In the data rows, the value 128 means zero.
Here are some points, one per row:
[114 123 143  96  94  74   0 181 128 176 145 151 173 125 136 164 130 155
 166  99 154 108 143 123 131 150  98 179 158 136 116 101]
[124 174 135 147 139 121 166 244 166 110  61 181 177 188 125 163  31  90
 156 148 148 115 129 135  90 156 223 119  95  85 158 118]
[177 131 115  53 137 106 148 198 135 115 127  80 125 170  53 126 171 179
 137  83  64 211 125 152 110  57  87 113 123 159 128  82]
[103  60 147 112 137  96 141 111 135 180  81 134 110 188 133 140 108 132
 125  96 144  34 176 131 104 193 202  80  69  41 116 184]
[165 129 137 109 163 106  67 136  33 164 178 104 152  92 151 134 158 114
  27 157 152  44  55  53  93 166 103 164 109 113  94 109]
[145 115  16 108 110 106 132 133 161 180  59 135 131  90 136 181 134  84
 152 118 175 122 150 117 116 101 149 113 145 126 153  85]
[145  96  70  86 134 144 207  91 134 161 144  80  27 169  56 113 144 102
 112 171  65 179 227 133 113  87  14 178 156 101 183 127]
[140  89 149 195 184 157 149  94 180 152 139 227 105 166  89 144 141 188
  97 165 135 140  66  36 175 142 151  89 123 221 104 134]
[105 160 134 138 101  94 118 110  86  84 182  80 115  89 161 115 139 118
 141 140 136  57  74  70 124 184 105 114 122 137 114 135]
[121  72 152 184 195 108 112 197 100  65 100 255 160 116 176 135 131 103
 107 102 164 145 140 166 152 136 110 216 134  79 215  77]
[108 154  70  77 144 197 167 103  65 135  87 103 186 184  65 114 154 148
  79  97  73 194 189 117  99  88  59  97 172 178 151 123]
[133  95 110 136 105 173  91 160 132 148 120 104 173 219  76 149 161  82
 119 109  82 198 145 161 141 158  86 159  10  76 189 133]
[132 119 120 142  75 144  88 105 109 218 118 104 153 184 137 200  95 138
 186 201 130  65 182 147 176 160 139 110  94 123 120 179]
[107 174 100 164 110 183 168  72 196 202 169 200 189 103 171  76  88 174
  75 124 119 180 152  66 140 105  78 108 116 178 144  75]
[159  78 106  24  72 181 117  81 141 145 147  60  60 115  61 127 212  98
 141 114  96 226 198 117 128 111  20  86 226 121 145 114]
[120  80  93 128 134  81 188 104 158 129 204 154 220 139 169  47 185 198
 122 123 161 155 126  97 163 121 102 136 152 201  58 108]
[131 120  76 169 146 144 129 145 104 143 161 185 109  76 136  89 159  99
 113 183 158 184 136  59 112 102 163  82 191 132 123 114]
[125 142 167  51 149 130 131 136 163  97 106 207  69 103 114  94 151 163
  64 175 172 186 131 107 129 109 137 110 166 176  97 107]
[136 101 148 184 163 144 145 141 123  84  99 153 158 183  88 137 143 111
  86  56  91 159  91 203 149 112  86 159 169  27 180 145]
[142  92 107  17 129 162 176  71 127 102 172  75 157 146  53 146 149 131
 103  92  84 196 148 139 194  99 160 145 125 195 178  79]
[149 153 160 140 123 132 136 159 142 201  24 111 145 150 142 158  99 142
 176 105 194  64 181 124 255 146 116 144 112  75 134 189]
[ 86  85 135 182 178 115  81 170 106  58 117 160 176 178 165 113 146 125
  69 102 128 149 111 206  74 175 146 192 133 129 200  83]
[117 111 178 174 155 114 165 137 170  97   0  97  58   6 121   0 127 125
 122 161 120 125 100  67 123  99 131 114 137 139  82  74]
[ 78 154 128 124  82  99 129 139 147 127  70 160 132 165 155 185 155 139
 146  91 136  79 184 164 163 107 205  86  57  75 124 181]
[ 33 118 122  99 112 145 198  95  56 163  64 107 131 208 121 115 131 124
 156 194 174  89 101 155  74 122 133 103 154 110  90  94]
[145  97 131 104 157 107 123 139 133 196 127 128 104 122 132 151 120  95
 154 127 114  82 119 150 145 115 159  47 217  88 105 128]
[167 147 134 120 113 164 143  88 135 158 103 115 149 214 135 171 122 120
 177  60 148  22 154 107  87 156 168 156  91  31 104 147]
[ 70 121  98 136 114 132 133  77 192 182 140 140 141 147 181   0  90 145
  85 144 147 131 123  84 172 113 174 136 155 141  91 117]
[119 155 158 143 118 154 162 105 141 171 142 139  96 150 153 186 144 189
 148 104 237  95 140 160 173 147 218 136  67  78 132 188]
[ 43  55  78 113 199 172 114 106 180 177 166 110 151 139 159  74 123 189
 110 108 124 120 140  92 179 122 149 115 137 178  68 143]
[186  71 183 114 171 122 165 118 142 161 114 119 149  91 135 126 155 131
 193 160  92 127 235  96 105 108 200 122 110  67  97 103]
[106 175 167 109  61  84  67 123 103 136 216 110  93  86 222  61 165 136
 147 101 139  92  98  34  66 189  95 109 110 107 201 173]
[130 133 164 125 131 106  81 108 107 168  94 163 130 147 145 130 135 123
 142 201  79  41 140 197 175 122 181 111  42  68 154 123]
[117  87  92 164 165 112 195 116 200 176 164 111 197 141 145 118  80 168
 121 136 110 213 139 100 168 185 210 185 171 185 104 142]
[119  89  82 151 138 144 151  51 175 162 172 175 137 139 136 103 119 140
 110 175 108 157 152 113 177 154 130 128 146 148  65 104]
[105  31  74 159  47 216 189 116 179 145 197 141  87 115 185 112 121 200
 130 152 158 182 106 101 154  77 150 158 115 182  80 160]
[127 156 168 131  74  96  82 189 186 112  70 132  59 114  76 165 123 106
 135 114 113  96 130 190 131 255   0 134 140  99 123 126]
[124 176 146  91 173 163 131 135 131 145 105 132  88 104 141 151 167 103
 110 114 114 115 192 142 144 106 145 101 123 135 123 157]
[ 86  91 165  82 183 195 119 178 145 117  86 155  90 165 152 176  62  77
 235 153 143  97 173 201 161 119 157  76 118  81 146 100]
[130 158 175 157 125 117 149 138  90 119 203 147  89 104 178  95 146  81
 102  89 159  45  44 137 135  98 106 117 158 134 145 178]
[161 107 102  99 105 147 185 121 133  54 116  83 121 120 142 102 197 132
 140 103  75 190  93 147 129  42  28 176 110 128  87 130]
[152 101 139  23 143  88 110  36 122 226 112 147 122 191 129 115  36 139
 226  86 127  65 121 190 159 165 133 148  71  70 111 197]
[126 162 165 109  95  43   0 188  89 126  87 146 174  26 111 154 125  99
  88 208  85 141 112 244 114 105 155 145 218 140 106 170]
[126 123 182 101 145 166  73 157  55 101 122 161 177  70 115 152 130 108
 141 106  99 146  76 139 152 164 112 135 138  84 155 188]
[159 160 123 117 107 136 132  99  93  27  64 102 101  92 174 118 132 116
  97 101 254  36  97  78 112 128 112 121  40 146 102 106]
[125 183 182 151  98 136 116   0  92  74 186  67 109  57 163 108 122  99
  92  68 117 103  60 101 117 141 146 128 180 109 132 143]
[ 70 156 121  98 141  74  52 170 145 111  80 112 140  76 120 170 108 166
 231 188 147 150 148 197  89  88 122 124 117 116 114 133]
[112 154 160 161 112 139 129  51 146 159  61 117 164 166 158 157  79 107
 185 210 127  68 200 170 178 117 162 171 102  86 142 198]
[164  86  94 144 125 135  87 137 161  48 104 170 185  86  31 147 135 222
  95 153 153 132 151 217 125 132 131 141 181  78 255  81]
[147 178 156 189 173 117 129 187 131  64  97 139 174 164 146  37 140 133
  71 124 102 110 172 210 142 141 100 171  85  77 199 151]
[121 160 133 125 130 174 121 131 116 186  72  93  86  96  77 138 155 171
 151 119 108  91 120 183 100 108 154 129 133 192  58 106]
[155 136 223  32  90 153 154 110  91  84 169 162 120  72 196 136  96 179
 100 130 156  57  96  89  68 131  88 111 142 167 142 155]
[108 173  69 104 139 161 108 161 129  72 116 163 110 122 131 117 110 119
  77 149 114 137 134 104 132 119 159 109 153 159  83  68]
[170 118 158 143 121 119  20 224 103  76  96 125 141 146 136 122  85  89
 173  73 155 111 133 123 129  51 110  85 121 144 245 202]
[130 152 117 168 153 119 149  69 106  74 115 111  73  98 120 113 112 145
  76 109 126  93  59  85  53 114 121  84 106 106 136 142]
[ 95 100 160  62  29 115 159 125 164 141  95 101 107 142 129 161 147  92
 147 155 137 148 142 125 111 129 180  84 137 117 112  94]
[116 120 100  44 139 167 148 119 121  89 175 116 109 139 153  99 124 166
 135 103  97 249 123  88 135 136  53 158 145 137 104 103]
[144 130 131 124  98  78 147 139 112 101 220 153  66  58 140  71 188  24
 125 126 176  84  51 129  76 136 109 144 105 188 146 191]
[129 129 103 157 166   0 114 145 171 114 161  91 116  70 116 146  65 108
   0 141 159 163 136  78 143  81  56 120 126 148  98  86]
[ 99 112 236 123 109 122 123 126 139 217 130 118 150 120  76 183  84 107
 188  96  80  86 172 180 152 191 162 155  58 144 105 126]
[136 137 202 131 129  99 137 118 113 117  70 188 136 182  81 169  76 164
 199 198 173 100 174 128  49 115 157 120 126 103 106 244]
[195  90 109 155 121 135  46 175  72 127 123 140 184 101  90  15   2 131
 156 123 180 152 125 146  93 134  89 166 139 134 103 137]
[130 172 155 142  70 186 104 150  35  86 152  88 117  87 197 187 152  89
  78 126 181 115  74 106 112 138 118 121 102 113 107 135]
[200 120  94 171 165 125 194  83 143 162 105 141  87 181  97 133 157 146
 128 171  76 246 173 116 127 108  68 142 130 111 199  22]
[162 190 187 127 109  52 125 142 195 139  96 144 146 122 122 174  58 110
 144 114 163 120 218 183 149 173 195  85  73 121 135 124]
[118 122  83 142 126 157 129  94  99 135  99 144 141 114 125  72  58 138
 105 155 162 116 152 159 144 176 166  48  85 198 109 108]
[171  90 150 123 151 155 138 106 180 152 182 138 172 184 147  93 119 112
 120 147 120 211  94 108 186 113 118 127 125 168 103  87]
[146  20  64 122  80  98 124 156 177 140  62 170  97 102 128 164 105 108
 160  86  52  97 151 122 108 115 185 115 146 147 103 116]
[102 116 145 153  61  81 151  91  77  88 148 166  91 104 122 117 162 141
  96  96  96 115  33  52  82 117 163 106  61 133 141 124]
[183 126 109 168 143 155  91 178 143  14 147 170 198 139 124 128 141 153
 106 123 104 139   0 154 164 136  88 176 121  54 232 129]
[117 140 161 149 108 126  99 180 102  98 129  93 171  60  86 153  59  98
 115 146 113  52 108 132   9 178 130 167 134 105 178 196]
There is one direction along which these points spread out most. Take the direction at right angles to it along which they spread out most. Go by this last direction. Where along it does each point below lie, from 0 to 99? 50 is the average, and the first point above lies past it. One standard deviation of the points above along it is 16.
[148  63 160 170  86 135 171 212 131  65 122 143 138 148  91  99 191 115
  42 148 121 134 153 206 161  91 161 166 118  74 220 147] 52
[116 144 155 167 135 125 138 184 105 113 155 143 146 106  73 122 133  89
 150 166 154 129 143 123 162 113 154  73 126 120  15 107] 50
[143 188 102 129 112  96  68 197 113 146 155 161  53 103 153 106 102 232
 149 142 108  96 100 151 128 148 143 157 165  91 117 134] 60
[ 94  84  64 140 128 179 109  70 251 143 207 190 127 158 165 101  98 144
  91 156 115 130 129 125 105 123 120 156 130 177  36 111] 38
[ 74 140 166 239  81  61 122 125   0  73 173 131  79  55 150 117 158 107
 125 116 150  95 135  44  55 115 128 113 154 143 127 130] 85
[122 127  89  74 121 160 201  59 129 170 163 165 113  93  21 103 137 119
 134  72  97 202 137 125 106  44  38  87 142  81  66  48] 34
[212 134 137 114 159 130 143  71  96  96 106 134 106 170 124 171 125 106
 173 138 142 133 129 190 136 179 173 109 124 183 108  60] 42
[118 134 136 119 125 131 136 147 109 133 129 130 107  54 141 111 115 119
  63 146 125 197  85  99 159 174  97  94 135 187  71 165] 60
[159  70 104 101 128 171  93 101 154 187 161  17 106 167 114 132 149 184
 142  72 130 195  27 116 143  94  41 127 171 149 142  85] 44
[170 117  96 101 174 124 142 142 115  76  97  88 144 106 200 118 152 142
 101 186 106 141 118 121 134 143  86 105 149 172 127 156] 56
[116 255 155 137 104 137  88 108  98  87 143  94  70 141 149  81 156  14
 126 142 116  73  61   0 124 118 154 166 178 157 119 156] 79
